In the rows, 128 means zero.
Named turns come first, each shown by rows before and after it. Which turns, in which order, take the first row of each pair that follows to the second? Write the first one first, as in the answered first pair.
Q817:
[126 169 128  99 125 100  99  80 121 140 131 146 133 162 111 166 131 128
  92 128 135 137 113] -> [124 166 135 103 148 102 104  82 128 141 137 129 154 150  93 155 137 123
  85 117 137 141 119]
[129 131 142 117  65 116 100 107  88 109 106 151 119 162 151 166  66 139
 142 131 136  96 102] -> [ 93 127 190 108 140 135 136 115 132 103 156 130 185 125  90 140  78 132
 117 108 165 127 158]
[128 126 133 121  98 116 137 118 107 101 117 129 125 142 128 140 129 133
 137 139 150 136 138] -> [123 123 141 127 125 120 144 119 115 101 127 109 148 127 108 129 138 128
 129 128 152 143 147]
Q845:
[132 101 127 120 136 126 105 169  79  98  65  60 138 160 136 144 115 138
 143 119 123 107 135] -> [135 113 131 113 164 132  72 164 106 128  65  69 137 168 139 134 117 131
 118 115 112 108 142]
[109 112 130 146 136 117 141 120 123 111 119 102 143 108 116 124 125 124
 136 120 138 121 135] -> [111 121 130 143 156 121 117 120 144 131 121 106 141 113 119 115 129 121
 119 115 128 123 135]
[150 140 141 135  72 101 158  95 109 104 145 147 135 123 121 128 143 114
 128 127 146 128 113] -> [163 142 106 158 117 118 121 104 144 145 147 140 118 117 124 109 158 102
  98 120 103 124  99]
Q195:
[185 146 141 144  77 121 146  76 142 152 163 137 121  85 106 118 136 111
 132 135 154 168 109] -> [148 128 166 128 102 129 167  94 142 139 172 120 144  77  89 124 121 118
 145 134 176 176 139]
[112 129 117 119 123 162 149 159 141 132 152 184  80 137 147 145 106 114
 112 146 117 148 145] -> [158 144 137 123  68 104 127 107  86 109  85 120 131 144 143 141 125 120
 140 110 128 125  98]
[160 149 139  93 133 129  93  96 147 168 129 176  86 174 167 110 105 142
 119 110 143 148 126] -> [140 138 181  76 134 110 104  91 119 141 110 124 138 165 145 114  95 157
 148  89 175 145 141]
[155 115 118 156 118 104 120 115 103 117  91  76 146 121 121 132 149 135
 151 119 125 116  94] -> [ 95  92 118 142 175 157 151 168 147 127 145 116 124 109 113 141 124 135
 136 146 130 141 151]
Q301:
[148 136 125 123 106 111  87 112 123 147  99 128 121 137 152 125 130 135
 125 127 124 120 106] -> [145 121 105 138 118 121  90 126 124 149 103 117 112 127 152 124 133 137
 128 132 110 117 101]
[101 136 147 111 139 146 120 133 169 151 165 177 112 133 141 142 109 134
 126 146 141 142 154] -> [116 150 152 107 126 136 109 117 169 153 159 183 114 141 144 139 115 133
 122 144 142 141 147]
[146 159 150 128 125 102  87 110 163 175 110 136 114 171 151 118 136 110
 103 165 149 151 131] -> [152 149 125 151 134 109  83 121 163 182 108 124 103 161 153 113 143 108
 102 168 132 145 117]
Now pairs of rows:
Each pair is two turns apart.
[132 135 102 147 131 141 145 124 126 135 161 129 119 113 106 118 133 119
 125 135 124 131 141] -> [131 127 117 139 113 121 142 117 100 119 134 100 138 114 104 124 130 127
 148 126 135 122 134] => Q817 then Q195
[113 114 144  98 111 134  92 125  91 146  64  69 171 160 140 134 116 146
 170 109 131 106 118] -> [115 107 125 113 118 139  89 132  90 151  62  61 162 155 142 131 121 145
 169 111 118 103 109] => Q301 then Q301
[190 169 108 131  69 111 157 109 130 143 146 179 108 119 130 147 147  97
  99 128 132 130  94] -> [168 130  68 164 108 140 177 155 131 144 159 151  89  92 122 147 146  99
 107 140 108 129  96] => Q301 then Q301
[119 109  88 177 157 173 117 178 145 104 108 122  96 121  95 121 118  90
 141 130  79 141  91] -> [126 134 147 143 175 142  69 137 152 115  76  93 155 137  80 106 121  91
 126  93 101 139  98] => Q845 then Q817
[ 88 112 152 139 173 149 166 157 127 119 137  88 151 120  97 142 119 124
 113  95 130 169 162] -> [136 157 122 139 117 151 145 129 147 143 150 186  79 156 147 149 125 106
  82 123 108 167 136] => Q195 then Q817
[113 116 188  73 118 107  92 119  88 131  90  96 135 158 154 159  81 159
 182 128 177 106 134] -> [132  77 116 159 170 131 121 156  92 133 104  26 144  96 116 126 122 147
 175 118 123 106  99] => Q817 then Q845
[128 146 153 132 103 122  87 102 111 136  91 103 144 145 144 129 135 131
 139 117 159 121 118] -> [ 96 144 159 113 134 152 102 126 145 147 132 147 127 148 142 133 120 127
 119 135 168 139 157] => Q195 then Q301
[162 155 141 135 115 131  74 111 109 141 106 120 122 154 150 143 129 120
 122 121 103 116 127] -> [150 150 131 134 133 152  82 130 127 153 131 145 100 152 156 143 123 116
 110 134  96 124 141] => Q195 then Q195
[156 139 126  87 132 153 138 110 169 110 130 192 109 133 134 145 123 144
  98 160 128 156 153] -> [157 112 105 128 150 156 186 127 150  82 141 140 138  87  99 129 146 142
 111 151 119 159 142] => Q845 then Q817
[147 158 197 140 166 143  92 109 175 165 156 121 163 133 113  92 161 107
  96  84 118 150 144] -> [146 134 190 153  76 119 181 112  91  83 148  99 171 115 106 121 156 124
 165  98 154 145 128] => Q195 then Q845
[142 147 139 122 162 120 110 117 148 153 126 126 157 125 124 113 141 113
  93 111 113 125 133] -> [146 133 102 137 139 125 104 135 132 156 111 130 114 134 152 127 133 120
 111 128  92 114 107] => Q817 then Q301
[121 132 138 109  97 102  82 123 129 154  96 143 140 161 150 129 132 139
 133 128 137 115 123] -> [120 103  97 147  91 113 119 150 104 133  97 117 125 134 145 133 136 145
 158 140 120 111 103] => Q845 then Q301
[189 134 128 140 108 133 128 124 118 138  99 146 108 135 153 139 143 149
 151 157  97 126 127] -> [146 128 184 101 136 133 131 129 123 127  98 128 150 138 134 143 125 161
 160 147 134 136 171] => Q845 then Q195
[ 93 138 108 129 144 162 165 128 117 145 178 154  88 142 119 133 121 100
 121 119 115 128 158] -> [ 75 127 137 118 147 149 175 126 101 127 167 119 122 137 103 136 114 110
 139 107 138 128 171] => Q195 then Q195
[ 84  93 104  83 104 140 166 154 100 101 123 130  94 171 159 148  71 176
 183 162 167 115 146] -> [ 78 112 134  88 180 155 193 143 164 116 182 132 153 134 100 105 102 153
 129 133 176 147 189] => Q195 then Q817
[137 151 173 114  60  91 158  87 114  97 123 118 147 132 144 134 123 128
 137 116 170 121 134] -> [138 172 186  99 105  99 105  79 161 143 124 135 147 148 151 120 124 120
  98 105 157 124 145] => Q845 then Q845
[123 151 170  97 120 137 124 106 182 134 161 153 120 147 112 132  83  75
 117 119 145 146 148] -> [154 130 121 147  60 124 172 109 122  92 148 126 105 124 114 139 100  80
 158 127 132 131 101] => Q301 then Q845
[110 110 141 127 156 182 156 139 128 134 159 114 124 141 122 126  94 126
 116 141 118 104 123] -> [120 137 172 103 133 163 147 108 127 131 155 133 139 158 125 126  92 124
 111 135 141 105 129] => Q301 then Q301
[108 139 166 109 155 139 136 131 146 133 133 131 163 126 104 127 127 131
 119 118 151 149 162] -> [153 149 105 149 139 143 114 123 154 162 129 155 113 129 129 118 148 116
 100 128 103 139 119] => Q195 then Q301
[131 135 115 186 142 119 169 145 118 121 113 130 110  70 133 120 123 124
 184 148 132 125 145] -> [121 137 123 177 146 124 178 144 123 119 123 138 111  72 134 123 117 124
 183 152 142 130 158] => Q817 then Q817
[129 130 172 110 133 138 101 121 126 121 115 153 150 142 103 116 123 142
 108 118 133 142 162] -> [144 131 154 115 103 132  85 118 109 125  95 160 124 155 129 126 120 144
 122 126 121 128 137] => Q817 then Q817
[133 167 131 127 152 137 138  83 134 143 162 176 124 142  92 123 182 117
  88 139 133 152 156] -> [140 171 151 115 109 109 140  62  97 117 132 156 143 153  92 134 177 126
 115 130 155 142 145] => Q817 then Q845
[122  88  70 168 117 131 139 170  89 119 103  75  98 108 141 147 126 146
 170 136 103 112  94] -> [147 133  87 135  53 115 135 130  90 118 109 154  72 146 170 159 120 138
 158 153 119 115  93] => Q817 then Q195
[155 134  87 171 106 121 102  93 127 146  95 139 101 134 140 124 157 126
 129 124 104 108  89] -> [119 118  84 167  99 147 171 124 127 115 142 175  84 116 131 136 145 128
 142 152 126 127 123] => Q817 then Q845
[141 161 121  83 135 156 118 125 109 146 140 162 127 143 149 132 110 112
  81 135 128 119 136] -> [153 158 127 103 156 143 115 112 107 143 128 111 167 123 123 110 131 110
  76 109 124 118 124] => Q817 then Q195
[117 143 164  98 134 112 125 111 141 118 131 159 122 140 131 141 110 142
 124 130 151 134 135] -> [148 151 133 121 123 107 107 102 141 135 119 162 101 144 144 133 126 134
 115 131 123 126 104] => Q195 then Q301
[128 129 115 126  97 133  80 124 105 153 149 132  89 137 159 152 129 154
 131 128 129 111 125] -> [117 128 129 113 101 135  80 126 109 150 154 137  92 141 158 154 120 157
 132 130 139 113 137] => Q301 then Q845
[120  99 119 171 135 136 133 125 108 130 145  74 122 134 118 125 129 109
 123 162 103 133 101] -> [ 95  95 139 151 142 141 148 133 111 119 154  78 133 133 111 131 116 115
 127 164 122 139 124] => Q195 then Q301
[127 115 122 183 153 134 124 104 151 160 117 165 129 116  93 108 124 153
  99 146 137 116 127] -> [132 128 150 160 113 113 138  82 127 135 108 176 142 129  96 118 117 161
 113 145 164 118 131] => Q845 then Q301
[100 105 121 122 111 142 125 158 122 105 136 153 113 142 153 158  86 138
 164 157 142 137 143] -> [162 126  77 176 129 137 100 132 145 138 135 137 118 124 142 121 137 114
 122 133  92 134  97] => Q817 then Q195
[138 102 132 158 165 156 165 129 136 109 154 118 146  88  97 127 143 114
 113 121 128 129 133] -> [178 130 119 162 130 144 145  98 138 122 148 153 123 105 117 123 155 101
  97 123 113 123 108] => Q301 then Q195
[185 100 120 118  78  97  96 109  80 131  81 134 125 140 118 165 132 158
 154 173 124 119  79] -> [180 132 134 100  92 123 116 100 138 147 140 220 107 144 113 159 132 139
 110 189 136 147 118] => Q817 then Q195
[142 137 122 137 163 126  81 107 160 143 117 144 138 105 115 112 142 126
 114 119 105 142 147] -> [137 136 132 116  87 107 113 101 110 101 105 166 119 124 138 143 120 141
 156 138 135 134 141] => Q817 then Q845
[ 96 113 129 140 185 133 128 154 134 101 132 120 121 143 107 126 117 138
 145 126 128 118 130] -> [ 96 111 125 140 167 129 122 157 121  99 120 122 110 151 119 137 114 144
 158 132 127 111 122] => Q817 then Q301
[131 118 182 124 120 123 123 111 113  96 117  90 146 126 145 145 117 135
 115 123 188 125 140] -> [136 127 180 122 153 131  89 109 141 127 119  98 141 134 147 133 119 128
  88 116 173 127 143] => Q845 then Q845
[147 103  94 149 120 148 122 153 122 118 105 119  95 148 139 123 131 159
 167 152  82 119  82] -> [127 131 169 100 179 145  86 129 175 148 116 124 152 161 115 101 127 154
 125 126 113 136 133] => Q845 then Q817
[ 99 115 126 127 140 138  93 156 118 148 137 127 126 141 153 130 106 115
 143 136 169 130 157] -> [126 136 119 130 116 124  76 132 118 155 124 143 119 153 166 125 114 108
 134 133 161 124 136] => Q301 then Q195
[ 75 147 184  62  82 139 139 130 130 103 149 185 129 173 152 160  69 139
 135 154 164 147 156] -> [158 178 136 102  48 111  84  86 122 134 108 183 104 186 178 141 107 120
 112 140 111 124  82] => Q301 then Q301
[127 138 143 128 143 134 150 123 131 118 144 138 135 120 114 127 140 118
 119 120 142 137 151] -> [129 131 135 137 138 135 159 127 126 113 143 133 132 115 112 128 143 117
 125 122 141 135 144] => Q845 then Q301
[118 126 110 129 134 147 129 134 151 139 152 154  89 131 129 135 120 114
 122 142 120 135 131] -> [109 121 123 131 157 148 137 136 156 137 158 134 118 119 110 125 125 116
 120 133 127 139 143] => Q817 then Q301
